(in the rows, 128 means zero)
T: a few groups of rows, each row roughly a mix of its group's hidden directions
T (104 x 10)
[[139  98  73 167 160  89 102 142 103 152]
 [ 82 185 179 112 141  97 138 119 126 153]
 [ 64 158 142 150 123  67 122 115 152 126]
 [132 118 112 115 193 186 161 126 131 157]
 [158 108 160 163  63 158 145 141 133  96]
 [134 135 145 136  72  56 109 121  98 117]
 [108 125 156 105 145 104  48 120 121 161]
 [152 149 138 113 149  85 138 145 202 103]
 [ 98 163 131 149 134 149 162  66 113  84]
 [114 108 115 141 148 196 127 116  76 166]
 [125 122 167 100 151  82  90 166 112 174]
 [141 178  76 119 165 110 116  90 151 160]
 [150 140 126 106 191 183 151 113 134 163]
 [149 104  85 160  96 152 182 144 148  94]
 [183 140  69 133 154 154 131  85 124 144]
 [101 180  67 120 138 130 139  77 116 131]
 [138 114  78 128 162 156 127 106  69 166]
 [ 75 188 112 107 127  92 146  90 122 129]
 [166 155  78 137 146 160 141  87 108 172]
 [105 185 110  92 142  99 151  78 102 131]
 [143 127 134 116 198 174 163 130 141 165]
 [136 178 124  88 151 169  98  78 137 148]
 [114 107  93 161 140 182  92 121  83 156]
 [125  70 149 121 152  76 111 176 122 149]
 [194  98 112 114 146 189 123 133 108 118]
 [167  81 144 134 116 183 109 177 144 124]
 [170 163 103  86 150 180 149 108 152 147]
 [156 118 108 169  76 149 178 150 139  97]
 [188 154  81 141 141 155 136  79 131 142]
 [150 132 131 127 197 177 140 123 131 175]
 [132  87 112 119 152  88 171 192 126 141]
 [121 131 146 136  61  65 110 129 112 101]
 [198  94 132 111 157 166 130 127  95 108]
 [187 102 138  96 145 186 124 140 109 101]
 [ 96 161  64 110 114 178 146 112 121 111]
 [191  92 132 100 131 182 139 148 100 123]
 [168 101  77 107 185 132 112 103 129 102]
 [ 96  93  89 164 133 180 102 134  91 143]
 [101 138 146  91 162  88  79 144 111 172]
 [153 153 185 109 164 131 152  84 113  93]
 [ 95 174  72  99 117 175 139 107 126 115]
 [144 122  75 155  89 176 148 112 156  95]
 [143 154 139  77 164 165 173 115 169 122]
 [139 201 114 136  85 167 157 115 126 120]
 [170 111 110 154 104 171 182 120 150  93]
 [155 180 135 128 115 145 205 144 119 123]
 [192 107  95 118 148 188 124 121 107 124]
 [123 132  60 158 136 184 104 114 147 109]
 [ 86 151  88 148  80  96 119 175 115 133]
 [ 89 115 126 137  54 108 113 135 116  82]
 [133 162  57 126 152 117 110 107 148 174]
 [173 179 127 162  84 143 143  94 158 133]
 [111  67 164 106 147 121 123 159 112  75]
 [124 117 108 147 187 193 119 143 159 147]
 [ 74 125 172 142  77 122 135 172 119 149]
 [104 126 150 107 143 107  45 115 122 158]
 [ 87 175 110  98 124  94 169  91  98 127]
 [171  78 127 121 114 189 136 167 115 115]
 [ 99 103 113 160 121 190 102 124  78 150]
 [198 147 100 136 145 152 138  75 137 112]
 [101  64 143 126 117 151 134 173  80 130]
 [ 94  85 176 129  96 118 124 177 128  92]
 [101  83 120  88 190 106 108 145 111 106]
 [137 122 109 127 150 168 128 100  60 175]
 [130 110 130 159 100  94 183 188 115 116]
 [164  70 176 156 124 119 112 171 140 137]
 [111 137 172 106 142  99  58 125 112 163]
 [105 165 154 161  58 128 138 145 145 159]
 [ 56 118 122 154 128  97  90 100 107 103]
 [152 174  70 141 133 137 128  94 138 180]
 [172 144 116 109 189  90 149 132 169 142]
 [145 131 124 125 199 182 141 128 147 165]
 [102 183 139 155  84 148 102  83 114 108]
 [114  83 114 105 161  79 113 180 127 158]
 [159  82 149 155 114 160  97 178 161 143]
 [ 84 134 101 121 112  87  70 164 119 157]
 [ 92 125 117 153  81 162  79 138 151  86]
 [141 134 120 119 194 192 141 126 153 154]
 [ 76 116 199 115 119 108 134 161 115 111]
 [ 81 179 103 117 133  86 151  83 113 127]
 [ 96 190 140 108 159 141 129  72 108 125]
 [ 62 143 152 155 111  72 123 134 157 127]
 [108 150 173 160  56 134 145 149 134 143]
 [164  72 155 158 121 152 102 175 152 133]
 [ 64 158 139 148 120  64 128 113 146 130]
 [ 69 164 145 131 109  66 136 121 142 151]
 [113 111  78 109 136 176 145 101  70 140]
 [150  92 107  99 135 137  59 139 158 163]
 [139 200 112 142 121 128 138  88 141 178]
 [122 144 152 128  55  81 106 119 116  97]
 [136 183  98 120 166 129 135  84 118 179]
 [188  93 165 114 157 104 146 120  83 122]
 [146  73 138 143  96 112  67 161 144 144]
 [182 158 106  91 163  86 141  98 118 148]
 [120 131 101 103 102  82 139 138 174  68]
 [122 118 118 148  79  53 104 141 116 103]
 [174 151 114  85 167  98 162  99 109 154]
 [138 101  68 100 194 126 109 116 114 132]
 [ 73 186  92 124 116 104 136  97 137 151]
 [ 76 170 149 127 132  60 130 102 136 131]
 [122 102 144 128 110 112  38 134 135 152]
 [ 60 145 151 150 116  68 130 127 148 118]
 [166 114 190  86 114 114 141 160 114 163]
 [165 145 157  89 161 168 101  82 142 149]]
the three rows of each list that fit no group, in list order (the others fit one group, some only roughly)
  q_552: [178 125  74 130 157 171 136  94 101 142]
  q_818: [125 122 129 119  83  44 138 131 114 103]
  q_544: [195 112  73 144 125 150 119 105 151 104]
  q_833: [ 72  92 107 155  86 160 109 146 119  96]
  q_895: [158 163 135 144 118 164 193  92 130  99]
  q_518: [134 129  93 150 162 193  84 115 115 156]
  q_267: [163 191 113 150 131 145 143  73 138 154]
  q_680: [138 132 129 139  50  71 130 143 135 107]
  q_341: [101 177 133 143 125 165 114  62 126  99]
  q_537: [ 99 124 161 159  67 141 139 165 107 166]
  q_101: [183  91 182 110 137 101 136 144 105 158]
  q_952: [157  69 149 119 129 144  92 178 137 163]
  q_910: [174 119  92  63 163 131 115 112 101 115]
  q_6: [168 101 193 122 126  89 142 148 112 163]
 => q_680; q_952; q_910
  q_363: [148 181 159 134 134 171 180  95 118 114]
  q_861: [107 127 104 115 123 212 124 100  94 131]
  q_108: [138  65 168 168 119  98 151 152 118 100]
  q_129: [117 134 123 138  91 104 163 163 184  79]
  q_196: [134 117 128  76 169 100  93 160 129 180]
  q_846: [181 148 126 103 183  91 154 115 131 162]
  q_524: [176 134 115 172  64 163 141 120 144 128]
  q_156: [116 121 116 100 133 112  51 153 146 171]
  q_917: [101 156  72 122 138 155 182  99 127  98]
  q_128: [165  82 143 125 162 106 190 161 130 129]
  q_186: [ 73 132 150 167 136  66 115 120 148 104]
  q_187: [ 81  98 197 110 141 128 119 165 137 108]
  q_839: [140  70  88 126 120 115  86 171 152 153]
  q_396: [177  80  83 121 155 159 131 108 109  97]
  q_915: [194 157 149 146 127 170 110  95 158 140]
 => q_129; q_187; q_915
  q_941: [142  72 123 113 189 110  96 146  93 133]
  q_211: [207 106 105  97 145 157 110 140 139 111]
  q_760: [187 157 134 124 174 105 115 107 118 178]
  q_535: [180 157 141 107 177  93 160 116 140 161]
  q_786: [157 110 104  94 181 171 128  85 155 120]
  q_775: [ 72 106 126 144  78 175 108 136 133  94]
  q_126: [130 158  58 121 140 182 119  95 129 122]
  q_427: [143 116 172 136 129  55 150 128 116 171]
  q_492: [ 90 107 112 115 135  95  52 142 128 155]
  q_350: [150 110 194 135 134  98 173 149 138  90]
  q_224: [103 159  71 116 157 164 128  84 117  95]
  q_344: [100 112 148 127  90  82 149 161 165  80]
  q_424: [117 149 165 116 184 145 129  61 123 115]
 => q_941; q_211; q_350
  q_3: [156 135  98 126 199 169 132 120 140 167]
  q_554: [147 177 119 159 110 153 156  94 113 186]
  q_949: [165 125 202 121 149 126 178 121 111 127]
  q_908: [ 86 127 156 140  61 161 104 132 131  92]
  q_57: [ 75 122 115 175  80  96 101 137 112 104]
  q_746: [114 128  72 189 117 179 130 121 116 113]
  q_202: [112 139 183 106 143  86 120 127 161  72]
  q_866: [ 95 125  87 145 152 147 118  54 103 128]
  q_653: [154 125 112 101 145 113 189 187 120 155]
  q_921: [179 154 125 106 182  92 155 121 134 165]
  q_900: [ 71 146 158  90 177  89 122 132 116 141]
  q_521: [121  81 136  89 169 163 112 135 147  74]
 => q_746; q_866; q_521
  q_246: [ 68 120  74 144 104  96  92 151 125 126]
  q_807: [193  94 162 126 131 113 125 145 114 182]
  q_234: [155 137 118 128 145  53 124 149 178 110]
  q_467: [ 86 133 133  82 151 117  69 128  94 160]
  q_222: [180 160  95 155 110 130 119  99 186 115]
  q_884: [116 109 123 120 121  63 158 158 175  91]
  q_432: [125 127 144  91 149  83  51 124 131 132]
  q_965: [162  87 143 126 131 138 132 202 168 135]
  q_913: [145 139 109  92 194 157 164  90 139 131]
  q_712: [146  98 173 127 131  66 155 136  86 151]
 => q_467; q_432; q_965
  q_902: [122 167  97 157 144 121 171  98 130 189]
  q_984: [ 88 128 132 171  77 183 122 147 121 104]
  q_139: [153 157 113 145 187 168 158 120 140 173]
  q_860: [135 153  58 120 130 192 122 107 130 127]
  q_549: [137 139 100 137 147 167  87 101  74 171]
  q_642: [139 108  88 163 167 161  92 123  99 174]
  q_124: [ 61 112 153  97 163  93 115 158 108 127]
  q_166: [149 132 130  77 186 157 107  84 146 143]
  q_785: [119  97 140 105 177 156 148 125  60 144]
  q_456: [126 153  92  93 154 174  93  79 153 133]
 => q_902; q_984; q_139
  q_974: [164 116 199 107 141  79 127 140 120 150]
  q_720: [122 116 175 110 140  91 120 130 158  57]
  q_857: [ 99 114 185  97 156  92 121 141 140  77]
  q_145: [143 150 137 115 154 181 127  97  87 184]
  q_334: [ 70 125 188 120 115  92 103 143 129 155]
  q_945: [122 105 178 101 165  89  83 132 105 160]
  q_583: [142 185  62 139 141 145 118 102 152 147]
  q_805: [ 89 121  92  74 186 128 131 140 116  99]
  q_687: [100 161  56 126 132 173 118 108 150 124]
  q_357: [138  66 150 116 135 123 117 151 132  57]
  q_841: [153 118  95  81 180 170 130  98 152 142]
 => q_334; q_583; q_805
  q_726: [163 154 127 115 147 170 197  99 132 112]
  q_603: [103 183 113 118  95  99 171 100  91 108]
  q_8: [151 151 151 124 193 175 131 125 159 163]
  q_159: [140 119  98 150  98 188 169 103 118  86]
  q_988: [143 144  59 125 161 129 125 108 118 186]
  q_581: [ 62 135 172  98 154 100 128 150 102 147]
  q_798: [157 200 151 100 126 170 141 103 127 145]
  q_302: [172  76 185 128 124  98 136 156 109 145]
  q_990: [137 118 139 146  61  87 134 131 117  71]
  q_380: [ 93  61 145 124 115 122 116 186 119 108]
  q_926: [117 113 189 109 153  84  78 131 112 147]
  q_659: [ 71  90 141 158  92 174 125 150 108 117]
  q_251: [173 139 122 157  75 170 161 114 144  95]
  q_584: [143 128 147 114 108  38 155 130 129 112]
 => q_603; q_159; q_990
  q_390: [140 104 199 134 118  80 119 157 139 158]
  q_937: [ 99 115 200 121 105 101 172 148 139 113]
  q_594: [163 146 107 104 156 184 154  79 148 114]
  q_122: [180 145  71 159 107 153 128  93 142 150]
  q_209: [ 84 124  90 179 120 171  87 115 147 127]
  q_698: [168 189 112 146 117 145 144  77 140 157]
  q_759: [ 54 127 151 134  93 163  91 144 136 135]
  q_670: [ 76 136 161 101 165 128  86 143 143 174]
  q_314: [191 109  84 127 156 162 134  94 111 105]
  q_147: [ 80 150 178  94 170  84 124 127 124 118]
 => q_209; q_759; q_670
  q_873: [ 62 118 139 148  88 164  86 121 139 109]
  q_647: [163 149 121 145 144 142  77  97  86 177]
  q_133: [ 91 109 102 124 132 164  86 127  91 186]
  q_113: [100 110 174 122 144  81  68 129 110 151]
  q_44: [118 149 174 112 182 134 154  71 113 115]
  q_771: [154 176 102 151  95 159 142  95 125 180]
  q_879: [ 78  99 173 104 153  94 115 165 130  97]
  q_933: [155 129  74 149 167 141  84 111  97 163]
  q_849: [117 117 179 100 160  96  76 140 116 168]
  q_662: [ 94 122 151 137 101  61 132 175 120  98]
 => q_873; q_133; q_662
  q_227: [203 152  96 142 128 125 138  91 161 144]
  q_409: [126 114 183 136 102  77 127 161 144 177]
  q_148: [130  66 130 146 128 145  87 177 156 157]
  q_417: [129 118 103 149 141 175 101 103  67 166]
  q_609: [127 114 170  90 177 113  76 109 121 160]
  q_376: [135 114 121 145 166 179 123 110  77 179]
  q_359: [162 117  71 128 136 166  98 104 137  77]
  q_278: [ 82 140 198 135  86 118 143 158 120 131]
  q_840: [140 127 103  88 189 165 135  80 150 130]
  q_734: [124 135  74 162  84 153 174 136 140  93]
  q_867: [133  92  85 111 129  96 136 194 140 162]
  q_651: [119 119 113  78 197 136 112  83 129 137]
  q_706: [159  84 175 126 107 153 112 186 146 138]
  q_236: [127 142 138 135 136 209  99 101 100 158]
  q_125: [ 79 184 130  90 124 110 164 100 106 112]
 => q_227; q_148; q_359
  q_639: [129 121 113 152 103  70  94 152 176  93]
  q_673: [133  65 147 120 143 100  64 143 138 148]
  q_277: [118 113 189 151 110  80 108 154 161 156]
  q_338: [ 99 197 122 131 119 158 142  75 115 109]
  q_618: [110 128 121  82 207  99 115 112 113 125]
  q_9: [156  86 141 143 100  96 135 200 131 143]
  q_845: [ 65 147  76 104 137 128 125  92  93 135]
  q_392: [118 108 142 155  86  82 117 194 110 131]
  q_780: [169 120  87 174 108 144 186 131 124 103]
  q_964: [118  99 124 162  97 189 132 140  71 133]
  q_324: [117 128 140 139 118 196 110 105  73 162]
 => q_845; q_780; q_964
  q_163: [140 105 138 132 177 173  85 115  89 166]
  q_536: [ 86 119 145 150  74 189 108 133 123 107]
  q_731: [143 137  79 126 138 164  96  91  74 154]
  q_430: [167 126  96 100 174  70 163 126 122 140]
  q_469: [151 163  91 105 172  84 140 117 144 174]
  q_329: [122 111  50  93 162 143 115 127 156 146]
  q_663: [ 84 136 167 111 176 102  86 102 106 148]
  q_111: [100  80 114 110 162  95  75 153 137 158]
  q_770: [146 118  78 143 137 133  93 105  68 168]
  q_401: [ 88 152 106 102 154  77 175 100 130 103]
  q_578: [150 114 178 127 132  58 150 129 100 158]
 => q_163; q_469; q_401
